0: [44 39 27 33 37 30 42 58 38 26 33 28 25 35 39 36 32 42 33 36 44 65 40 36]
1: [18 30 16 24 31 21 23 8 29 12 18 16 11 20 14 17 26 17 13 20 9 15 15 26]
2: [28 32 37 34 25 29 38 41 26 22 26 25 35 29 28 31 47 31 60 48 41 21 31 34]
3: [31 33 41 35 26 35 35 47 27 33 31 34 50 35 37 42 48 28 71 38 41 23 30 32]
4: [24 23 32 32 33 30 31 30 31 29 17 29 34 31 16 26 33 47 18 36 25 21 35 17]
5: [42 46 42 51 37 41 54 45 37 41 55 46 46 40 57 40 36 44 43 56 53 77 48 62]
6: [36 34 42 34 36 38 35 39 36 39 36 40 42 37 34 46 38 41 37 37 39 35 37 35]
7: [35 33 29 34 53 33 38 11 45 39 39 34 19 33 25 30 22 44 9 24 17 59 28 35]
8: [28 34 37 35 15 35 36 29 18 38 37 38 39 35 34 12 23 20 38 14 32 17 33 34]
9: [36 34 16 29 35 24 31 30 36 16 29 20 13 25 32 48 28 26 24 28 32 28 27 35]
10: [27 33 47 40 32 34 52 19 32 36 28 37 41 34 22 36 39 40 36 49 29 40 31 36]
11: [26 34 14 33 35 24 34 29 36 14 25 19 15 25 28 60 26 29 19 36 29 33 32 35]
12: [31 33 19 31 36 25 37 29 36 16 25 20 15 26 30 51 28 35 20 34 32 36 31 36]
13: [42 30 45 38 55 36 29 99 50 38 40 36 61 37 66 105 76 41 103 112 84 37 49 36]
14: [32 26 34 32 66 31 33 29 51 33 20 31 32 34 21 67 48 57 20 69 27 49 38 21]
15: [37 34 57 38 23 47 38 14 24 76 47 60 39 43 29 9 20 31 18 12 18 28 26 35]
16: [52 33 36 36 36 38 28 47 38 35 65 42 37 31 61 34 34 51 78 36 67 25 44 60]
17: [33 33 31 35 35 35 35 36 36 33 33 37 36 34 31 44 36 39 36 37 37 34 37 35]
18: [45 39 40 55 40 42 82 40 45 41 49 48 49 40 43 38 39 76 53 72 66 115 59 65]
19: [41 36 69 46 36 48 57 45 37 66 46 66 82 48 35 45 43 65 55 52 48 70 48 45]
20: [32 24 40 33 36 35 31 30 33 36 41 34 31 30 39 19 36 31 37 34 46 17 38 35]
21: [48 36 66 37 37 49 36 44 37 75 44 60 82 48 39 34 50 48 62 44 38 39 38 34]
22: [45 37 93 42 38 55 39 42 36 103 49 78 111 55 43 35 52 45 83 39 39 39 36 36]
23: [36 46 17 35 37 28 36 41 39 18 37 23 19 29 51 57 28 29 31 38 41 57 38 52]
24: [62 53 64 49 43 50 57 64 47 58 83 66 74 48 81 62 53 57 127 68 88 119 50 87]
25: [27 35 16 33 34 25 34 29 35 18 26 21 18 26 30 57 26 28 19 35 29 33 32 35]
26: [42 41 34 40 36 35 50 35 39 31 48 36 35 34 43 37 36 48 56 40 49 57 39 57]
27: [33 38 74 46 30 57 45 36 29 98 48 73 86 51 43 28 35 39 36 34 32 47 42 38]
28: [43 37 25 40 36 32 56 45 38 26 35 33 27 35 30 36 33 54 31 44 52 78 44 43]
29: [42 36 56 35 52 38 34 89 48 48 36 43 74 42 45 53 78 48 105 95 62 45 43 34]
30: [62 53 48 54 37 44 76 41 40 47 74 56 54 41 68 45 38 71 74 63 85 127 53 96]
31: [45 39 40 54 40 42 79 42 44 40 48 47 49 40 42 39 40 73 53 70 65 111 58 64]
32: [37 37 75 38 36 46 41 38 36 75 48 54 63 46 41 36 43 28 54 37 40 39 36 34]
33: [31 33 40 29 36 33 28 33 32 36 35 30 30 33 41 44 35 24 29 25 30 24 29 29]
34: [64 54 46 55 38 44 76 43 41 44 77 55 52 41 71 47 37 72 76 63 90 127 55 101]
35: [31 35 33 35 25 36 35 39 28 31 33 36 36 34 30 19 29 34 33 27 32 25 34 33]
36: [44 37 98 39 59 52 44 35 52 99 52 65 81 53 44 53 60 44 72 62 42 66 39 33]
37: [39 35 31 35 37 35 36 40 37 36 35 35 36 36 28 22 34 45 35 36 34 42 37 36]
38: [24 35 17 22 34 24 14 32 33 20 25 19 16 26 34 41 29 15 20 19 17 13 22 24]
39: [37 37 79 39 36 47 41 38 36 79 49 57 67 48 42 36 44 28 56 37 40 40 36 34]
40: [37 33 25 42 55 31 58 35 51 23 32 31 28 32 27 25 40 83 25 78 51 83 47 45]
41: [32 23 31 30 32 35 22 32 34 29 37 35 29 27 36 27 31 38 37 33 48 13 44 32]
42: [28 33 15 21 40 23 17 19 36 15 25 18 12 23 25 26 22 26 13 17 17 17 20 25]
43: [51 33 36 37 36 38 30 46 38 35 62 42 37 31 58 34 34 53 75 37 65 26 44 58]
44: [38 33 34 35 37 34 37 41 37 36 29 36 37 35 32 47 40 44 42 42 38 37 37 34]
45: [36 38 37 55 35 42 78 40 36 40 40 46 54 41 44 49 37 63 33 73 54 99 59 52]
46: [33 27 34 33 63 31 35 30 50 34 22 32 33 34 23 64 47 57 22 68 30 50 39 24]
47: [52 48 43 35 49 39 36 18 49 51 72 45 29 38 52 27 29 37 29 25 29 51 27 57]
48: [51 34 88 38 39 53 34 46 39 91 49 72 101 51 43 44 54 46 99 45 47 31 43 35]
49: [35 38 37 57 35 42 81 38 36 40 37 46 55 41 43 51 37 65 27 76 53 102 61 50]
50: [34 32 36 29 42 32 27 49 41 31 30 31 43 34 32 43 50 39 47 46 35 28 35 26]
51: [30 24 35 35 37 35 21 54 38 33 34 33 38 30 45 52 43 27 43 50 57 13 49 31]
52: [27 27 29 27 47 31 27 11 40 38 24 28 20 32 20 18 23 38 9 20 14 27 22 21]
53: [51 47 43 35 48 39 36 19 48 51 69 44 30 38 50 28 30 37 30 26 29 50 27 56]
54: [38 38 38 32 41 37 28 52 39 40 36 36 44 39 45 73 46 25 49 42 37 39 37 31]
55: [30 31 18 29 35 24 35 25 36 16 26 18 14 25 27 30 28 29 18 29 30 28 28 33]
56: [32 31 33 23 38 30 17 28 36 34 33 27 20 31 34 22 32 18 30 17 18 14 21 23]
57: [44 41 43 39 51 36 47 127 48 38 39 37 57 43 42 95 65 47 97 83 71 83 47 39]
58: [41 38 71 40 37 50 34 41 37 77 47 60 94 50 52 50 45 32 55 41 36 40 39 34]
59: [38 34 43 39 37 36 44 35 36 39 35 38 38 36 36 23 36 41 37 42 43 54 39 37]

[31 25 36 35 39 36 21 51 40 35 36 34 39 31 48 54 43 27 43 51 56 13 48 32] 51 50 54
[40 29 47 40 55 37 31 94 49 39 40 37 62 37 66 105 77 43 103 114 85 32 50 38] 13 29 57
[24 34 32 34 43 34 39 7 38 35 26 33 22 31 17 23 26 41 13 28 12 37 20 32] 52 7 4
[31 35 32 35 24 36 35 39 27 30 32 36 35 34 29 17 29 34 33 26 32 24 34 33] 35 8 37
[23 24 30 31 34 31 31 31 30 31 18 31 37 31 15 36 33 41 22 36 26 23 34 17] 4 17 35
[35 36 22 33 47 28 40 20 45 24 32 25 15 30 27 32 23 36 13 29 25 62 29 36] 7 12 55
[39 38 36 36 23 35 42 37 26 37 38 35 34 36 35 22 29 25 37 20 36 35 33 33] 35 8 37
[26 34 25 33 23 35 34 10 24 31 28 37 24 29 18 10 17 43 14 14 14 23 24 34] 52 35 4
[36 36 38 32 41 36 27 49 39 40 34 36 45 38 44 73 47 25 49 43 35 33 36 31] 54 50 6
[48 36 65 37 36 50 36 41 36 76 45 61 80 48 39 31 46 48 56 39 37 39 38 34] 21 39 32
[37 38 78 42 37 51 36 39 35 90 47 64 88 52 47 76 46 32 59 41 34 32 39 33] 58 39 21
[24 34 29 32 33 34 28 28 33 33 26 32 34 33 29 39 35 26 23 33 21 25 30 26] 33 17 4
[34 24 32 30 34 35 22 33 36 31 39 35 30 28 38 29 33 38 37 33 49 15 43 32] 41 20 17
[28 25 29 30 45 31 30 28 39 32 18 27 31 32 19 29 37 42 20 44 22 26 32 19] 4 52 55
[35 35 27 34 55 36 31 18 47 38 36 35 23 34 30 44 25 38 16 33 21 53 28 34] 7 12 17
[28 28 33 31 26 28 38 55 27 21 22 24 30 29 28 39 44 28 48 41 46 22 40 24] 2 50 3
[34 35 21 33 45 28 42 19 43 23 30 25 14 29 25 30 22 37 13 28 24 60 30 35] 7 12 55
[34 39 77 48 31 59 46 36 30 104 51 77 90 53 45 29 36 41 38 36 32 50 43 40] 27 58 39
[36 50 32 39 16 40 31 40 20 35 62 41 37 35 55 14 24 19 56 16 40 23 36 57] 8 35 20
[33 28 67 36 27 43 34 69 28 58 25 49 96 43 24 35 55 37 86 47 42 21 40 20] 21 58 48
[31 36 33 28 34 33 19 37 34 34 31 29 30 32 40 40 35 21 35 24 24 20 27 26] 33 56 35
[27 33 34 35 13 34 36 28 17 34 37 35 34 34 34 10 22 18 35 12 32 15 33 34] 8 35 20
[41 38 73 40 37 51 34 41 37 80 48 62 98 51 53 50 46 31 56 41 36 40 39 34] 58 21 39
[33 22 32 31 33 35 22 33 35 31 38 35 31 28 38 29 33 38 39 35 51 12 45 32] 41 20 17
[34 22 31 33 33 35 23 35 33 29 35 35 36 29 34 27 34 39 36 35 53 16 41 32] 41 20 17
[35 47 33 27 37 31 25 13 36 30 47 30 21 29 43 20 32 25 35 20 16 26 16 50] 56 33 35
[23 24 30 31 34 32 32 31 30 31 18 31 37 32 15 35 33 41 22 36 26 24 34 18] 4 17 35
[40 36 66 45 37 47 55 43 37 64 45 64 78 47 35 43 42 63 53 50 47 67 47 44] 19 21 39
[37 36 41 28 28 32 25 73 29 34 38 31 41 35 41 53 49 25 78 28 45 18 30 27] 3 54 50
[36 35 42 26 27 32 22 75 28 35 38 30 42 35 42 54 50 22 82 27 44 13 29 26] 3 54 50
[43 37 52 32 62 35 25 115 59 38 33 31 65 40 71 127 103 36 127 127 66 39 41 31] 13 57 29
[28 33 37 34 26 30 37 43 27 23 26 25 35 29 30 34 47 30 60 47 40 20 30 34] 2 3 50
[35 35 27 34 53 36 31 14 46 38 36 35 21 34 28 38 21 39 12 27 18 52 27 34] 7 52 12
[30 35 15 21 41 23 19 25 37 16 26 18 12 24 24 26 23 27 14 17 18 25 20 26] 42 55 38
[32 32 34 24 37 31 19 29 35 34 33 27 22 31 34 23 33 19 34 19 20 15 22 24] 56 33 38
[41 31 49 34 57 34 36 119 56 36 27 32 67 39 35 127 96 64 98 127 71 36 47 27] 13 57 29
[30 27 34 25 35 30 22 27 29 34 24 28 28 32 26 29 35 22 25 22 22 16 26 20] 56 33 38
[31 34 29 32 13 35 30 38 16 30 32 35 34 32 22 9 20 22 40 11 30 15 31 33] 8 35 56
[40 29 48 35 57 34 36 119 55 35 24 31 67 38 33 127 95 65 96 127 72 35 48 26] 13 57 29
[33 22 32 30 33 35 22 33 35 30 38 35 31 28 38 28 33 39 39 35 51 12 45 31] 41 20 17
[37 34 37 34 35 35 38 32 36 40 37 34 31 36 30 20 34 37 36 34 34 35 35 35] 37 35 59
[25 21 32 26 56 29 21 32 44 32 17 25 29 30 14 53 44 36 18 45 21 18 29 14] 4 14 50
[43 37 41 40 37 34 73 68 37 41 31 36 41 47 29 44 38 53 31 45 51 89 52 29] 28 0 45
[34 36 35 34 50 36 30 38 48 36 33 33 35 37 38 110 42 35 33 47 30 41 34 31] 54 46 14
[29 24 30 30 48 31 29 29 41 33 17 28 32 33 19 31 39 44 20 47 23 27 33 18] 4 17 52
